First come named turns, each shown by rows before and after it. For each pair of rows after them, which turns, in which order, take the first row to the second? The first pair is done for you.
turn Q_504:
[-0.50 -0.30 -1.69 -2.83  0.95  0.34  0.62 -0.74] |-> [-0.88  0.86 -0.25 -2.02  2.67 -0.67 -0.37  0.16]
[-0.84  2.12  0.39  0.34  2.78  1.03 -1.68  2.02] |-> [ 0.81 -0.49  1.87 -2.37 -2.09 -1.87 -1.37  0.66]
[ 1.05 -1.83  0.69  1.77 -4.40  0.29  0.55 -1.16] |-> [-0.46  0.45 -1.08  4.09 -0.18  3.10  0.60 -0.31]
turn Q_522:
[-0.57 -0.63 -0.81 -0.79 -0.36  0.61  0.91 -0.34] |-> [-0.33  0.38 -1.38 -0.44 -0.12 -0.18  1.07 -0.52]
[-0.74  1.30 -0.66 -0.64  3.00  0.59 -1.32  1.68] |-> [-0.66  0.92  0.24 -0.79  2.66  0.93 -1.50  2.08]
[-0.82  0.80 -0.45  1.68  1.75 -1.52  0.86 -0.61] |-> [-0.54  0.88  1.11  1.50  1.53 -1.88 -0.04  0.13]
turn Q_937:
[ 0.87  1.04 -3.12 -1.05 -0.55  1.55  1.20 -0.82] |-> [ 0.87 -0.20 -2.37 -2.23 -1.42  1.03  1.15 -1.20]
[ 0.23 -0.35  0.08  1.63  0.39 -0.59 -0.60 -0.78] |-> [ 0.32  0.06 -0.47  1.64  0.74  0.21 -0.58 -0.49]
[-0.46 -0.71  0.89  0.17 -0.72 -0.01  0.58 -1.03] |-> [-0.49 -0.27  0.85  0.85 -0.49 -0.19  0.54 -0.85]
[-0.08 -0.81  2.36  2.75  0.59  1.17 -0.35 -0.50] |-> [-0.07 -0.04  1.60  2.75  1.21  2.03 -0.40 -0.34]
Now pairs of rows:
Between the rows of a pair lie 2 to 3 turns.
[ 1.11  1.38 -2.02  0.35  0.34  1.79 -0.60  1.03] |-> [ 1.51  1.59  0.53 -0.07  0.30 -0.50 -1.77  1.67]
Q_504 Q_937
[ 1.69 -1.85 -0.32  1.13 -1.89 -1.08  1.32  0.15] |-> [ 0.79 -1.41  1.78  2.18  0.36 -0.79  0.23  1.42]
Q_504 Q_504 Q_522
[ 0.54  0.27 -0.24  1.24  0.44  1.47  1.44 -0.10] |-> [ 0.61 -0.37  2.04  0.90  0.30  0.57  0.69  0.30]
Q_504 Q_522
[ 1.67  1.55 -0.34  2.67 -0.46 -1.94 -0.16  0.30] |-> [ 2.21 -0.13 -1.55  1.44 -2.40  0.06  0.87 -0.43]
Q_522 Q_504 Q_522
[-0.51  0.33  1.43  2.39  1.07  0.14 -1.23  1.38] |-> [-0.29 -0.86 -1.44  1.53 -0.59  2.50  0.45 -0.01]
Q_504 Q_504
[ 1.25  1.18  1.23 -2.53 -0.16 -1.60 -1.53  1.04] |-> [ 1.20  1.76  1.47 -1.12  0.24 -2.36 -1.74  1.10]
Q_937 Q_937
[ 0.21  1.33  1.40  2.52  1.34 -0.76 -0.81  2.61] |-> [-0.49 -0.88  0.54  1.74  0.80  2.69  0.03  2.54]
Q_522 Q_937 Q_522
[-0.89 -0.83 -1.59  0.37  0.72  1.79  1.60 -1.06] |-> [-1.22 -0.69  2.27  0.81  1.96 -0.06 -0.26  0.55]
Q_504 Q_522
[ 1.19  1.57 -2.65 -2.29  0.16  1.24  0.01  0.00] |-> [ 1.17  0.09 -0.64 -3.33 -1.35 -1.45 -0.17 -0.61]
Q_937 Q_522 Q_937
[-1.21 -0.84 -0.23 -0.69  1.30  0.90  0.07  0.20] |-> [-0.78 -1.54  0.72 -0.79 -0.29 -0.57  0.14 -0.36]
Q_504 Q_504 Q_937
[ 0.39  0.23 -0.10 -0.28 -0.99  1.78  0.40 -0.28] |-> [ 0.66  1.78 -1.00 -0.05 -0.45  0.68  0.36 -0.43]
Q_522 Q_522
[ 0.38 -0.37 -2.12  2.75 -0.99  1.03  1.33 -2.33] |-> [ 0.53 -0.95 -2.48  1.38 -1.35  1.88  1.33 -2.19]
Q_937 Q_937
[-0.68  0.20 -2.00 -0.54 -0.50  0.59  0.08 -0.81] |-> [-1.41  1.20 -0.80  0.22  1.36 -0.11 -0.79  0.11]
Q_937 Q_504
[-1.97 -2.49  0.39  0.00  1.58 -0.41  1.51 -0.19] |-> [-1.90 -2.00  0.76  0.91  1.95 -0.96  1.31 -0.14]
Q_504 Q_937
[-0.04 -1.23 -0.69  0.26 -1.25  2.14  1.08 -0.48] |-> [ 0.69  1.66 -2.30 -0.03 -0.20 -0.10  0.71 -0.62]
Q_522 Q_522 Q_937
[ 1.90  0.33 -1.20 -2.73 -0.79  1.06  0.43 -0.09] |-> [ 1.37  1.16 -0.79 -2.83  1.33  0.79 -0.24  0.74]
Q_522 Q_504 Q_937
[ 0.87  1.75 -2.40  1.88  1.64 -1.00 -0.36  0.20] |-> [ 1.54 -0.43  1.69 -0.62  0.20 -1.67 -2.14  1.77]
Q_937 Q_504 Q_522
[ 0.40  0.96  0.00 -2.80  1.09  0.18 -1.00  1.06] |-> [ 0.10 -0.64  1.93 -2.26  0.13 -1.36 -0.91  0.59]
Q_522 Q_937 Q_937
[ 0.53  1.69 -0.07  4.11 -0.10 -0.40  0.30  0.46] |-> [ 1.74  1.60  1.78  2.18 -1.24 -2.29 -1.00  1.02]
Q_937 Q_504
[ 0.62 -0.26  2.16 -1.36  0.12  0.21 -1.58  1.45] |-> [-0.30 -2.03  2.45 -0.27 -0.49  0.81 -0.54  0.78]
Q_937 Q_522 Q_937
[ 1.07 -1.94  1.56  0.12 -2.62  2.08 -1.62  1.20] |-> [ 0.24 -2.94 -0.17  0.35 -3.08  2.00  0.02 -0.49]
Q_522 Q_937
[-2.37  0.83 -0.18 -0.59  1.67  0.41  0.23  0.65] |-> [-1.92  0.18  1.63 -1.20  0.37 -1.62 -0.30  0.68]
Q_937 Q_504 Q_937
[-1.23  0.67 -0.01  0.18  2.79  0.16  1.55 -0.42] |-> [ 0.40 -1.12  1.51 -1.80 -0.95 -1.35  1.34 -0.70]
Q_522 Q_522 Q_504
[-1.04 -1.73  0.61 -2.32  0.83 -1.79 -1.78  0.31] |-> [-0.49  0.30 -2.45 -1.87  1.30 -1.86 -0.97 -0.43]
Q_504 Q_522 Q_522
[ 0.25  0.64  0.74 -0.76  0.81  1.34 -1.65  2.11] |-> [ 0.63 -0.70  0.63 -1.93 -0.85  1.26 -1.31  1.61]
Q_937 Q_504
[ 0.51  1.51 -0.04  0.44  1.04 -0.67 -0.82  0.20] |-> [ 1.10 -0.11  0.42 -0.76 -1.26 -0.72 -0.62 -0.30]
Q_504 Q_522
[-1.08  1.58  0.07  0.12  1.87 -1.98 -1.40 -0.65] |-> [-0.10  0.19 -0.16 -0.32 -1.09 -2.67 -0.44 -2.04]
Q_504 Q_937
[-0.16  0.81 -0.63  1.08  1.33  1.63 -0.16  0.59] |-> [ 0.46  1.33  0.89  1.12  0.78 -0.32 -1.05  0.87]
Q_504 Q_937 Q_937
[-0.48  0.12  0.80  0.14  0.64 -3.69  0.45 -0.37] |-> [-0.54  0.12  1.84  1.28  1.06 -2.72 -0.02  0.42]
Q_522 Q_937
[ 0.35 -1.68  2.17 -0.08 -1.31 -1.79  1.06 -0.81] |-> [ 0.00 -1.37  2.27  1.74 -0.79 -1.33  1.11 -0.57]
Q_937 Q_522
[ 1.13  0.48  1.29 -0.46 -0.07 -1.13 -1.09 -0.04] |-> [ 0.49 -0.84 -0.20 -0.61 -0.31  2.10  0.00 -0.44]
Q_522 Q_504
[-1.58 -1.23  0.66 -0.93  0.30 -3.90 -0.64 -1.69] |-> [-1.96 -2.01 -2.14 -0.78 -0.16 -1.26  1.20 -2.92]
Q_504 Q_937
[-2.06 -0.55  1.64 -3.18  2.60 -1.87 -1.39 -0.11] |-> [-2.39  0.90 -1.39 -2.31  3.78 -0.02 -0.56 -0.65]
Q_504 Q_504 Q_522
[ 0.42  0.50  1.52 -1.16  0.44 -2.79 -1.24  0.16] |-> [ 1.27 -0.04 -1.51 -1.51 -1.82 -1.56  0.55 -1.31]
Q_937 Q_504 Q_522
[-0.27 -0.74  0.99 -0.94 -0.20 -1.35 -0.56  0.40] |-> [-1.42 -0.85 -0.47 -0.15  1.40  0.56  0.35  0.14]
Q_522 Q_522 Q_504
[ 0.43  2.05 -1.87  0.40  0.97  0.73 -0.93 -0.12] |-> [ 0.71 -0.64 -1.04 -0.97 -1.73  1.88 -0.54 -0.50]
Q_504 Q_522 Q_504
[-0.13  0.78 -1.57 -0.50  1.26 -1.68  0.99 -2.17] |-> [ 0.79 -0.45 -1.46 -1.75 -0.86 -1.02  1.12 -2.29]
Q_504 Q_522 Q_504
[ 0.34 -0.40 -0.43 -2.33 -0.54 -0.35  0.15 -0.08] |-> [-0.16  1.21 -1.80 -0.84  0.94 -0.19  0.55 -0.17]
Q_937 Q_504 Q_522
[ 0.28  2.42 -1.11  2.00  3.59 -3.14  1.09 -0.78] |-> [ 1.36  3.04  0.72  0.60  3.83 -2.45 -0.99  1.38]
Q_937 Q_522
[-1.94 -1.21  0.28 -0.72  2.15  1.15  0.18 -0.17] |-> [-0.69 -0.67  1.02 -1.56  0.62 -2.52 -0.16 -0.66]
Q_522 Q_522 Q_504
[-0.75  1.02 -0.62  0.62  2.03  0.21  0.52 -1.02] |-> [ 0.65 -0.30 -0.37 -0.32 -1.15 -1.14  0.99 -1.81]
Q_504 Q_937 Q_504
[-1.25 -1.27 -2.05  2.51  0.99 -2.04  1.31 -1.17] |-> [-0.98 -0.65 -3.54  1.62  1.63 -0.10  1.14 -0.71]
Q_937 Q_937
[-1.66 -1.08  0.03 -0.21 -0.34  1.63  0.79 -1.75] |-> [-1.68 -1.43  1.04 -0.50 -0.77 -0.02  0.58 -1.76]
Q_504 Q_504 Q_522
[ 1.73  1.76  2.39  1.22  0.16  0.29 -2.16  2.69] |-> [ 0.43 -1.98 -0.67  0.33 -1.95  4.08  0.72  0.59]
Q_522 Q_504 Q_522
[-1.62 -2.08  2.11 -0.54  0.77  1.72 -1.18  0.68] |-> [-2.10 -0.39 -2.12  0.17  1.72  1.44  0.64 -1.23]
Q_522 Q_522
[ 1.00  1.45  0.35  3.04 -0.94 -1.83  0.06 -0.06] |-> [ 1.93  1.28  0.12  2.00 -1.98 -1.81 -0.34  0.04]
Q_937 Q_504
[-2.44 -1.39  0.00  1.71  1.75  0.97 -1.45  0.18] |-> [-2.36 -0.35 -0.87  1.87  2.35  0.16 -1.18 -0.08]
Q_522 Q_522
